In the data rows, the value 128 means zero.
Every row has a hidden score from 0 to 30. What is each row's score? 15 is about the middle. The score is a weighted sum of the row's numbers plus the product of two more (or one squared), each taken from its middle value.
[ 67 132 174  82 117 140 157 109 126  69 121  87 117 172  49 136] -> 9
[117  92 105 186 150 159 152 114 137  46 157 148 130 165 122 109] -> 29
[145 115 135 135 172  87 110  94 143 127 138 136 110 105 121 104] -> 15
[156 111  91 153 148 142 101 111 171 147 109 149 104 136 146 115] -> 21
[174 135 105 159 126 167  96 156 140 124 164 164  81  76 168 105] -> 16
[131  97 104 149 161 136 137 150 168 150 120 142 101 155 148 144] -> 14
[101 107  93 146 198 126 173 125 132 181 108 116 102 153 142 177] -> 21
[113 146 148 101  88 126 130 139 103 109 122  98 155 133 100 129] -> 14
[125 125 143 118  95 106 137 103 103 110 122 124 146 136 117 126] -> 17
[122 134 142 109 118 100 133 120 117 103 128 117 154 145 119 126] -> 14
[ 74 165 152  67 148 104 161 154 114 115 110  67 160 141  84 163] -> 10
[140 135 154 131 109  92 122 119 148  89 126 115 105 119 115 134] -> 17
[117 142 131 139 149 104 131 108 143 115 149 135 132 122 127 108] -> 18
[114 152 158 142 153 107 132 120 137  86 159 133 131 115 126  99] -> 19
[129 141 138 100  92  95 124 100  87 156 129 106 172 113 122 112] -> 15
[153 115 107 150 128 146 103 124 136 131 146 153 119 108 149 112] -> 17
[ 83 133 151 101 111 121 135 104 172 128  85  78 142 155  83 169] -> 18
[185 138  79 172 135 163  72 118 131 145 158 179 102  82 161  81] -> 24
[151  83 173 116 155 142 114  56 117 151  93 119 106 151 128 152] -> 20
[ 96 132 117  85 121 108 148 144 122  73  88 102 150 162  78 140] -> 13
[154 120 111 134  96 129 112 123 123 144 140 133 136 124 142 113] -> 14
[ 82 146 111 126 116 128 192 173  82 116 143 132 174 176 172 148] -> 13
[149 127 160 133  46 102 147 142 153  87 141 116  92 107 159 136] -> 5
[ 63 230 214  42  42  62 161 112  26  58 157  49 230 122  86 109] -> 13
[125 117 101 117 107 104 140 166 147 162  86 116 128 146 129 142] -> 11
[ 81 148 142  96 127 123 170 159 108  96 108  84 159 153  82 154] -> 13
[ 72 168 125 152 167  89 161 134 123 105 151 139 144 146 135 102] -> 20
[145 140 149 150 134 147  92 114 143 125 125 116  79 151 109 121] -> 21
[ 83 210 186 107 101  71 168 120  64  56 205 134 200 108 151  58] -> 16
[128 151  88 167 109 160 103 183  81 145 186 195 162  95 203  98] -> 14
[130 118 133 121 101  83 128 109 137 146 114  95 145 144 143 132] -> 15
[112 171 183  99 100 114 156 114  84 112 119  93 166 164 105 147] -> 14
[160  88 113 159 176 135 107 103 113 147 136 153 100 113 143 118] -> 17
[108 108 145 136 104 136 118 163 142  69  99  75 127 103 115 150] -> 14
[109 117 131 137 105 139 134 155 124  81 119 107 140 115 124 140] -> 15
[116 149 150 101 138 119 149 151 103 153 120 108 169 165 121 144] -> 11
[ 94 174 126 102  80 110 154 163  93 102 133  79 191 132 106 148] -> 14
[118 131 128 110 146 113 141 136 120 128 108 112 126 133 112 150] -> 15
[151  56 129 137 183 175 127 101 194 176  90 130  49 154 141 189] -> 16
[127 126 137 128 106 113 121 104 114 100 126 121 148 162 119 116] -> 17
[142 133 117 143 114 138 109 108 114 114 144 145 145 118 152 102] -> 20
[134  67 141 121 174 160 133  58 146 179  80 126  83 163 149 177] -> 23
[165 152  73 178 143 183  74 138 138 154 197 175 108  69 173  80] -> 22
[134  87 130 140 127 146 122  91 161 147 110 135 107 155 149 143] -> 18
[138 152 185 105  82 109 102  89 101  99 156 108 171 122 108  95] -> 15
[ 74 156 149  81 112  92 174 165  92 142  83 105 158 156 100 168] -> 8
[141 198 200 157 177 149 150  84 146 124 160 159 125 150 133  94] -> 23
[147  98 123 135 141 135 121 138 156 137 132 134 115 132 141 135] -> 12
[100 127 141 129 118 121 127 114 118  90 106  82 144 107  95 139] -> 17
[147 120 160 124  86 134 106 116 113 103 141 123 143 134 124 106] -> 13
[161 139  90 161 139 162  88 133 128 141 162 169 114  92 160  94] -> 20
[108 126 119 103 142 112 153 138 136 131 106 105 130 144 103 160] -> 13
[125 122 128 123 116 120 139 131 123 120 130 126 138 145 130 136] -> 13
[144 112 134 129 105 126 114  97 137 121 134 132 135 124 127 118] -> 16
[187  42 193 191  53 193 118  95 148  42 158  84 106 126 142  70] -> 26
[ 82 140 114  91 156 103 176 159 138 127  79  85 125 140  81 185] -> 14
[ 92 110  93 139 175 131 188 182 156 149  95 130  98 177 151 188] -> 14
[107 177 145 114 146  68 139 166 103  61 149 142 176 184 155  98] -> 10
[169  65 157 115 150 150 100  55 177 155  77 119  73 143 105 160] -> 16
[ 92 145 146 133 128 142 197 165  77 131 130 141 139 168 197 193] -> 8
[139 102 121 137 133 132 128 113 135 129 133 141 125 150 144 127] -> 16
[ 85 157 152 104  96 116 180 151  84  96 127  99 171 149 120 146] -> 14
[113 138 153 112  98 129 138 126  96  85 142 112 169 129 112 123] -> 14
[191 177  96 167 165 190  51 130 160 160 214 174 104  82 187  49] -> 19
[153 123 148 144  75 110 134 114 147 102 144 130  98 106 157 127] -> 13
[102 152 161  94 117 121 162 142 105 119  98  96 156 152 101 167] -> 15
[156  81  63 207 172 219  91 205 186  84 174 180  67 104 145  95] -> 11
[148 100  59  90 124 128 142 119 153 140 110 144 167 180 109 136] -> 14
[101 149 144  94 115 100 160 143 115 104 114 102 141 132 108 158] -> 13
[110 141 139  94 121  99 139 131 125 123 104 103 141 120  85 143] -> 14
[ 87 169 162  77 110  93 162 151  93 108 115  80 172 130  87 150] -> 12
[112 137 143 120  95 126 156 149  92 115 140 124 164 154 148 132] -> 11
[ 84 160 147  72 143 105 152 149 117 103 112  63 161 145  77 159] -> 10
[ 26 154 126  60 139  61 214 201 101 172  83 125 138 108 106 174] -> 2
[ 97 130 114  98  99 136 175 182 102 214  58  97 124 131  92 178] -> 10
[ 53 175 128  87 153 124 181 173  90 136 129  73 159 165 120 161] -> 10
[117 110 118 133 169 131 148 143 119  99 117 118 127 168 110 144] -> 17
[157 130  96 156 125 155  95 128 134 137 155 161 116 100 158 101] -> 18
[120  72 131 130 143 162 149  70 118 158 127 123 141 112 141 175] -> 14
[178 146 101 174 134 185  83 130 125 153 165 177 108  91 169  90] -> 22
[141 110 131 157 114 132 117 110 100 153 151 142 161 127 166 129] -> 18
[137  88 106 183 189 142 146 122 205  99 138 133  55  99 139 105] -> 22
[127 136 147 119 112 104 126 122 113 100 132 126 159 137 128 120] -> 16
[110 145 151  73 155  78 142 121 107 117  85  62 143 119  56 164] -> 10
[138 150 112 157 195  88 120 141 120 168 140 155 120 131 153  96] -> 20
[159  89  97 174 127 171  75 102 210 162 116 145  72 116 145 121] -> 23
[ 64 140 110  96 159 118 191 185 123 109  91  92 139 169 105 190] -> 12
[193 135 122 131 112 143  78 103 134 126 146 154 123  93 130 100] -> 18
[103 181 169  53 106 134 138 109 117 164  82  96 134 140  90 158] -> 10
[128  70  99 155 182 153 157 123 179 165  88 150  69 175 161 182] -> 22
[154 115 120 119  93 111 109 121 152 142 114 115 127 121 111 120] -> 13
[172 100 138 155 154 158 136 103 185 167  90 144  84 171 121 162] -> 21
[ 81 164 135  77 133  92 169 149 104 109 100  74 155 142  86 166] -> 14
[214  72 116 163 171 200  66 169 196 155 156 163  37  37 120 113] -> 4
[121  93 139 114  85  51 130  93 162 174  63  26 137 153 162 147] -> 16
[159 145  95 163 116 164  84 129 125 139 169 165 115  84 165  88] -> 21
[160 149  92 169  98 160  90 144 133 130 175 166  93  72 182  95] -> 19
[ 80 164 155  69 111  97 174 146  95 115 101  79 168 146  82 165] -> 11
[155 115 111 152 126 146 106 124 139 134 147 154 115 107 147 114] -> 16
[135 138 142 129 151 107 109  90 172 117 148 135 117 100 112  98] -> 16
[103 132  72 109 113  88 183 186 127 187  67  92 138 169 139 179] -> 10
[124  26  87 135 210 151 153 110 214 205  37 161  26 147 132 219] -> 18
[177 124  97 151 130 144  95 127 148 137 142 158 115 105 145 106] -> 17
[230  77 153 125  93 139  42  69 184 175  84 101  89  98  26  97] -> 16
[140 114 108 151 122 130 119 131 136 147 140 137 126 135 160 119] -> 15
[124 112 125 138 121 135 131 135 128 101 129 129 139 125 142 134] -> 16
[ 88 146 122 160 203 138 172 178 183  87 157 152  82  98 153 124] -> 20
[147 121 156 115  98 117 109  97 125 117 130 120 150 118 107 115] -> 15
[ 98 150 155  88  90  74 158  92  77  62  87 104 175 181  92 133] -> 21
[100 197 137 130 158 139 117 188 140  98 152 125  98 103 116  77] -> 19
[125 127 130 131 114 122 141 128 109 124 141 134 153 148 151 124] -> 15
[132 129  77 195 149 154  99 145 141 148 151 166  99 113 156 101] -> 25
[142 126  53 214 155 197  89 169 134 149 184 186  98  49 195 102] -> 26
[ 90 187 175  49  58  70 146 142  60 100 122  60 197 117  81 127] -> 12
[130 105 114 120 131 126 116 140 142 193 113 157 103 101 134 119] -> 11
[104 146 137 100 133 107 149 141 115 123 112 105 146 131 102 149] -> 14
[ 91 126 167  76 154 120 177 183 120  98  99  69 114 121  71 187] -> 5
[153 143  86 164 143 164  94 125 122 154 166 172 114  91 171  95] -> 21
[ 82 167 166  64  96  71 159 133  86 108  98  53 178 142  95 149] -> 14
[ 96 150 153  91 119  74 164 142  98  93 115  96 158 174 109 156] -> 10
[109 149 139 132  98 126 158 149  83  98 152 136 172 148 165 117] -> 15
[104 151 140 107 113 113 146 138 111 111 116  90 153 130 105 156] -> 16
[137  88 166 111 164 157 115  37 163 151  42 109  87 201 123 181] -> 26
[119  75 120 114 164 131 144 110 173 194  72 155  73 119 130 159] -> 15
[128 105 112 127 106 129 130 133 131 123 132 138 139 134 132 124] -> 12
[111 141 144 107 110 102 156 134 120 103 113 102 138 123 115 151] -> 16
[ 99 167 168  71 179  78 145 129  89 129 113  61 148 125  98 168] -> 13
[ 90 189 132 148 180  87 141 128 145  79 168 141 130  98 133  90] -> 23
[136 106 120 131 136 126 128 117 154 132 123 131 114 132 127 137] -> 15
[168  83 123 138 115  96 102  90 185 156 100 105 101 121 135 125] -> 15
[132 112 111 152 137 128 147 135 100 131 143 154 136 158 169 130] -> 18
[135  98  94 163 189 130 133 139 203 151 119 157  71 120 137 134] -> 17
[106 180 125 131 165 105 140 138 141  95 157 140 124 109 132  94] -> 18
[123 141 115  55  87 132 141  98 143 192  96 124 120 128 107 142] -> 2
[159  95  96 165 139 151  94 130 168 133 139 150  96 101 147 111] -> 16
[116 185 145 141  77 135 136 152  53  91 194 151 184 123 191  99] -> 9
[133  89 133 145 117 132 121  80 151  64  78 143 122 210 131 103] -> 29
